(in the rows, 128 means zero)
The rows of D fall into several groups, which share some directions, and each row is roughly a mix of its group's hidden directions.
D (170 x 17):
[[190 122 114 124 134 132 110 145 139  84 131  84 175  84 163 121 140]
 [ 92 121 147 107 144 156 131 108 157 126 162 129  77 113 137 196  95]
 [ 88 119 152 107 134 160 124 117 153 132 159 126  93 105 148 200  92]
 [136 110 146 150 110  51 138 126 112 105 148 194 138 124  98 129 117]
 [121 125 123 162 150  71 180 159 154 106 125 150 128 106 157 128 178]
 [105 141 170 155 173 142 173 141 131 141 152 111 125 150 136 196 112]
 [101 160 148 134 181 114 158 137 114 174 138  96 132 111 129 189 105]
 [136 199 104  87 167 109 158 132 125 123 139 141  88 143  88 118 116]
 [ 90 109 118 103 130 165 121 110 161 109 163 134  86 119 145 194  99]
 [124  97 125 139 127  62 135 121  88 123 159 188 152 142  88 121 134]
 [ 93 109 134 107 123 162 121 109 171 111 156 135  80 125 136 196 104]
 [144 188 180 137  89 146 108 130 138 133 160 135 107 172 126  86 129]
 [118 129 121 127 130 174 142 143 180  83 133  99 105 178 181 135 136]
 [146 118 129  97  90 145  82  81  79 152 144 131 123 156  95 114  90]
 [135 209 109  98 160 107 155 135 120 116 122 135  90 148  89 109 121]
 [140 148 113 107 142 193  99 125 147 137 105  60 129 109 167 131 137]
 [197 126 134 127 102 117 102 121 135  83 125 103 175  81 153 127 120]
 [117 124 135 146  40 169 107 162 154 132 102 144 135 151 143 130 145]
 [101  58 157 156 113 156  98 138 144 130 126 120 158 126 183 134 155]
 [175 162  74 131 130 118 134  98 147 127 151  73 132 137 106  83 148]
 [ 99 142 128 159 166 113 162 197 163 110 112 123 142 110 163 121 160]
 [165 171  75 122 145  79 153  93 144 123 145  91 123 129  92 112 138]
 [184 164  77 136 142  93 144 101 129 116 150  94 139 131 101  85 144]
 [117 131 142 103 202 104 141  99  87 157 157 102 138 104 126 132  90]
 [147 107 139 105  76 124  72 114 121 122 100 178 114 113  83  99 133]
 [157  95 165 107 129 135 123 145  98 138 159 102 169  56 148 127 112]
 [107 104 158 143 111  85 170 125 119 139 162 182  81 116 101 147 105]
 [145 136  96 138 133 179 114 129 147  95 102  60 171 131 163 121 140]
 [118  65 102 137 141 128 154 109 126 123 101 130 115  62 128 181 133]
 [ 71 169 117 128 112 152 134 110 123 186 116 141  87 173 107 129 117]
 [114 168 109 149 157 115 182 173 172  95 108 118 137 108 150 129 163]
 [148 135 113 138  39 168 105 147 150 110 113 142 131 152 132 113 160]
 [102  99 130 131 168 178 141 168 154  99 114  96 116 168 165 138 158]
 [132 154 130 156  62 153  99 174 159 105  98 145 130 150 152  96 139]
 [120 178 185 118 109 131  90 145 111 166 153 158 127 163 118  87 128]
 [122  66 141 145  96 125  93 102  97 155 136 125 184  99 149 133 100]
 [ 75 165 139 128 130 138 137 131 133 191 131 155 107 186 113 121 160]
 [ 97  76 122 149  92 160 124 132 151  95 137 147 124 137 201 140 139]
 [157 173 197 135  88 121 114 135 127 145 168 157 129 142 121  90 145]
 [ 70 135  90 112 166 133 133 117 124 173 129 122 127 195 120 131 155]
 [ 92 128 145  97 100  72 172 145 153 145 142 180 109 125 101 144 148]
 [109 105 176 129 123  91 124 107 113 153 144 179  82  82 112 156 111]
 [ 71  86 177 133  93 166 121 146 133 146 112 161 120 134 163 154 120]
 [ 89 117 132 109 142 170 136 111 167 120 170 120  90 119 151 187  95]
 [126 141 130 143  41 145 105 155 160 115  99 164 117 158 130 116 140]
 [105 138 116 163 146 117 170 184 176 100 107 130 139 116 165 129 169]
 [164 131 128 163 120  91 125 148  89 142  93 129 162 132 125  60 162]
 [ 95  62 153 146  99 154  86 114 132 139 119 115 169 128 159 133  92]
 [114 132 131 162 117  54 168 134 112 120 148 183 144 134  92 117 118]
 [152 157 120 124 110  73 114 122  87 161 132 150 159  88  81 125  96]
 [114 163 159 145 179 123 179 112 133 142 163 108 127 123 151 182 100]
 [ 77 117 140 107 134  67 155 162 156 136 125 178 124 113  89 143 136]
 [ 96  92 167 159 106 145 109 132 140 134 125 111 166 125 205 115 112]
 [ 94 150 134 139 198 116 170 152 109 168 130 111 144 132 112 172 110]
 [116  67 166 152 138 147  93 107 136 126 131 104 166  98 184 135 134]
 [141 138 129 136 103  76 140 103  75 173 157 147 145  89  89 138 109]
 [150  87 146 105 122 172  59  81  97 149 149 121 124 136 118 134 114]
 [ 94 136 114  89 140 142 122  99 145 125 155 137  82 109 128 200  91]
 [ 91  87 168 119  88 158  97 138 134 112 102 181 117 128 158 161 123]
 [107 129 111 108 115 161 120 100 184  97 162 125  85 130 156 176  99]
 [120 166 158 121 126 115 114 135 111 155 189 156  99 181 107  87 136]
 [ 98 160 112 149 162 114 186 148 118 158 161 106 138 147 147 169  91]
 [122 106 124 128 148 174 115 141 170  84 121  92  87 156 168 154 161]
 [185 191  94 122 147 108 131 110 131 127 142  94 135 141  80  98 122]
 [ 66 117 121 112  98  74 186 154 152 131 133 158 141 145 120 123 121]
 [172 110 163 133 144  95 111 164 125  84 132 133 181  79 144 111 133]
 [111 154 132 124 143 205 125 138 151 152 107  65 124 119 163 126 142]
 [140 137 130 113 138 205 104 133 156 126 108  65 122 127 170 130 146]
 [125 118 129  86 108 179  94  83  93 161 143 109 128 157 106 137  83]
 [195 123 137 125 105 146 116 121 153  91 120  86 149  74 164 139 131]
 [147 169  97 102 167  85 141 120 117 159 126  66 122 101  94 121 137]
 [129 134 112 141 103 207 105 107 118 131 112  86 146 162 166 127  97]
 [135 138 124 127 166 186 133 137 169  81 136  89 116 166 171 136 142]
 [134 139 115 156  43 151 105 154 152 108 100 151 139 152 148 106 145]
 [128  99 156 109 188  84 148  97  93 160 161 120 116  99 109 151 119]
 [148 171  75  99 143 117 148 115 132 102 129 150  86 165  73 120 121]
 [159 146 140 161 130 109 142 160  93 148  97 117 172 154 124  64 154]
 [126 133  91 100 149 191 138 139 154 150  94  68 122 123 158 144 143]
 [155 120  86 106  59 114  94 105 130 105 113 155 115 138 108  81 145]
 [128 174 159 129  93 120 112 144 103 160 184 154 139 172 114  87 128]
 [154 113 150 162 102 145 133 127 122  90 131  91 171  60 152 128 101]
 [109  99 131 124  89 174 105 131 165  79 127 153 106 152 181 150 126]
 [101 152 155 153 197 123 166 142 136 158 133  88 124 123 152 171 116]
 [144 175 149 145  94 132 101 144 139 118 173 153 111 191 127  93 148]
 [147 110 136 146 106  56 139 133 117 101 148 198 140 140  98 126 133]
 [138 139 162 143 140  96 144 159  84 165  77 115 163 132 120  85 161]
 [128 116 134 143 133 180 130 153 174  81 122 103 127 174 182 117 148]
 [152 146  99 124 129 178  93 141 139 109 109  72 179 141 162 112 148]
 [197 148 119 157 166 144  99 100 120  90 137 100 111 124 161  95 120]
 [142 149 133 108 129 201  87 132 149 136 115  69 130 129 171 125 142]
 [161 108 106 105 100 153  57 143 129 102  92 128 134 124 111  85 158]
 [157 173 132 118 187  86 155 124 108 153 134  95 138 104  83 111 118]
 [137  52 159 162  99 123  97 102 125 133 143 132 151 113 179 128 134]
 [139 121 136 105 177  85 149  80  83 156 156 117 126  98 100 147 100]
 [139  86  68 119 140 152 159 104 142 103  90  79 133 108 139 162 121]
 [172 141 127 159 106 110 125 144 103 130  98 121 163 149 135  53 162]
 [152 136 125 151 117  87 146 154  85 154  99 115 184 138 112  80 160]
 [128 171 199 108 111 133 106 120 121 176 173 137  95 134 128 105 118]
 [175 135  96 103  77 108  85 102 115 109 110 147 123 124  93  84 148]
 [209 124 130 121  93 128 100 135 139  86 133 114 150  80 153 130 129]
 [ 95  81 134 136  73 155 106 129 141 101 117 171 110 140 182 146 135]
 [115 143 151 112 135 180 145 165 163 104 117 104 101 199 140 144 126]
 [113  97 148 153 131  65 150 130  98 124 151 194 131 113  90 127 126]
 [124 131 109 133 135 164 142 134 184  80 136  94 106 171 184 134 140]
 [116 150 131 121 125 208 114 140 156 148 100  75 114 121 167 138 133]
 [115 124 140  96 124  68 168 113 113 166 147 162 119  99  82 163 133]
 [124 158 123 157 160  92 171 178 173  92 115 136 124 105 151 119 163]
 [ 88  89 115 104 163 153 147 104 123 157  97  87 118  88 140 168 104]
 [127 130 108 162  51 170 111 158 149 113  96 131 151 151 154 117 138]
 [128 204 122  78 169 118 147 132 119 135 142 146  84 146 101 118 128]
 [129 151 131 141 138 198 110 116 136 114 114  78 123 164 178 112  96]
 [100 158 149 152 184 108 186 132 121 158 138 100 130 131 155 171 118]
 [124 132 127 103 154 194 116 148 148 155 116  68 137 114 172 137 156]
 [122 122 115 129 139 174 129 167 176  84 117  94 116 184 162 130 144]
 [159 178 152 126 124 110  91 154 122 121 167 156 131 171 117  73 151]
 [ 72 144 121 134 140 120 158 134 117 167 105 171 113 185  85 113 138]
 [155 177 170 131 106 124  93 148 143 124 172 157 101 170 131  93 151]
 [ 67 136 115 127 151 134 150 130 125 179 138 152  96 187 106 128 159]
 [127 100 138 135 108  71 144 123  97 123 149 200 126 152  81 123 120]
 [123  71 139 166 115 146  97 126 145 116 124 122 178  97 187 130 152]
 [143 131 144 146 129  78 128 116  74 163 143 161 163  74 100 125 106]
 [140 118 108 145 156 159 123 155 172  71 116  93 126 160 176 118 158]
 [157 109 117 101 117 177  93  70  93 143 148  94 131 142 107 135  90]
 [100 153 148 151 186 134 169 159 136 145 144 100 135 143 147 184 100]
 [ 61 168 151 134 139 131 140 117 139 191 122 140 117 175 123 128 150]
 [148 140  99 155 185 184 124 144 116 117 128  78 141 133 176 119 137]
 [154 146 141 160 148 181  83 132 142  95 109 104 105 154 177 100 141]
 [115  77 134 111  60 146 100 139 123 130 101 151 125 127 141  71 151]
 [120 112 112 142 123  54 153 112 103 119 160 183 121 145  87 128 115]
 [ 50 150 113 129 145 135 151 117 125 169 104 130 108 182 109 129 106]
 [166 125 122 159  86  96 128 147  94 138 104 119 171 142 123  71 167]
 [185  97 129 109 113 134  94 104 114 110 156  93 150  68 155 144 120]
 [110 174 117  90 141 105 167 142 128 149 133 152  83 156  76 139  94]
 [101 114 117 101 127 169 110 101 161 104 163 134  79 117 149 185 104]
 [120 193 187 141 117 128 106 134 132 137 156 141 111 170 121  78 122]
 [125 129 108 150  69 171  95 174 164 101 101 140 145 150 144 108 149]
 [126 125 141 117 228 109 142 109 102 139 147 100 123  99 129 141 121]
 [157 138 118 151  88 107 131 151  97 144  98 128 169 159 121  60 155]
 [ 95 179 114  95 166 111 161 175 128 141 121 139 102 145  76 129 113]
 [159 129 136 160 136  99 141 159  88 150 103 119 172 141 102  68 159]
 [182 151 132 154 122 110 124 142 105 121  95 117 161 151 128  58 164]
 [ 83 159  96 120 131 149 156 111 119 176 115 131  94 187  92 114 127]
 [154 108 110 121  64 134  88 123 129  99 109 162 123 136 137  63 143]
 [132  42 141 168 112 132 109 121 136 139 134 129 160  96 161 157 139]
 [123 149  83  89 170 127 135 121  66 161 136 136 131 135  73 142 137]
 [156 107 106 100 126 156  81  66  88 129 144 115 127 152  95 120  92]
 [104 141 183 132 105  94 139 131 122 157 161 187  86 148 104 126 111]
 [145 130 146 107 195  88 150  84  90 148 160 111 114  98 115 139 115]
 [103 138 140 158 191  99 179 147 114 144 149 123 158 107 154 161 100]
 [154 103 148  97  77 140  75 131 137  94  86 154 120 131 105  98 156]
 [187 151 118 154 150 179 112  93 134  93 111  88  94 140 144 131 145]
 [ 79  75 165 143 107 175 114 155 137 123 115 168 130 140 165 151 124]
 [181  93 124 112 145 100 111 162 131  71 145 113 167  96 158 131 118]
 [129 112 148 145 108  65 141 123 102 109 142 196 133 146  83 115 112]
 [ 78 110 125 114 133  67 178 167 152 139 149 173 135 122 127 133 141]
 [120 138  97 120 147 194 116 157 143 134  99  67 156 124 166 128 142]
 [174 178 168 123  95 141  85 149 153 112 151 136 116 164 144  95 143]
 [134 138 115 147 155  90 179 160 162 104 131 145 126  95 145 138 193]
 [100 125 117  93 142 147 128 104 164  98 163 135  89 109 145 190  91]
 [194 119 158 128 104 130 101 148 134  90 144 113 162  73 160 124 128]
 [108 134 116 113 119  41 185 129 121 125 155 159 141 122 121 103 124]
 [130 123 169 121 125  63 134 119 117 149 160 187  90 100 106 139 118]
 [170 143 109 152 129  97 129 148 103 130  97 110 176 142 119  65 165]
 [138  72 140 125 114 144  88  79  70 156 145 103 149 136 123 126  98]
 [168 123 124 112  76 143  75 116 139 114 102 135 128 130 107  62 151]
 [111 144 112 162 150 127 181 183 169 109 107 116 141 109 159 143 168]
 [115 176 119 133 155  99 181 164 178 109 111 146 123  92 128 150 156]
 [118 186  95 101 191 132 173 164 114 138 136 121 112 134 110 133 153]
 [116 110 139 134 111  74 156  94 114 152 176 173  86 116 104 155 119]
 [ 94 182 123  90 158 120 164 156 106 158 136 134  94 169 102 121 103]]
One row of each group comes first, with its name. Which group is each row after those in?
[204 116 139 118 121 137 117 135 140  97 133  97 149  62 155 128 142] -> <62>
[146 165 112  82 155 115 132 126 134 122 136 153  75 140  53 135 129] -> <61>
[164 158  64 144 156  97 146 127 148 108 145  69 135 133 139 107 143] -> <116>

[ 93 108 109 140 104  73 130 177 138 130 117 187 164 108 110 123 142] -> <61>
[130 146  87 131 136 171 121 118 126 111  91  57 180 126 145 111 113] -> <62>
[152 190 173 132  92 159 108 142 161 126 134 130 100 170 138  96 138] -> <62>
[108 149 128 152 149  96 180 181 175 107 118 141 126 108 157 131 169] -> <61>
[114 142 115 116 146 207 117 136 148 148 108  65 120 126 163 132 144] -> <62>
[116 101 163 105 133  86 114 113  98 163 169 179  87 108 108 146 116] -> <62>
[153 125 119 153 109 113 142 157 103 134  99 125 176 162 118  58 164] -> <116>
[168 116 111 108 124 175  88  70  86 131 148  92 131 146 117 119 101] -> <61>
[164 128 139 165 117  97 119 159  98 144  91 128 175 136 107  71 158] -> <116>
[132  45 146 154 112 136  75 120 120 131 139 141 156 117 161 126 156] -> <61>
[184 174 126 162 153 136  81 100 112  93 105 115 127 112 154  96 124] -> <61>
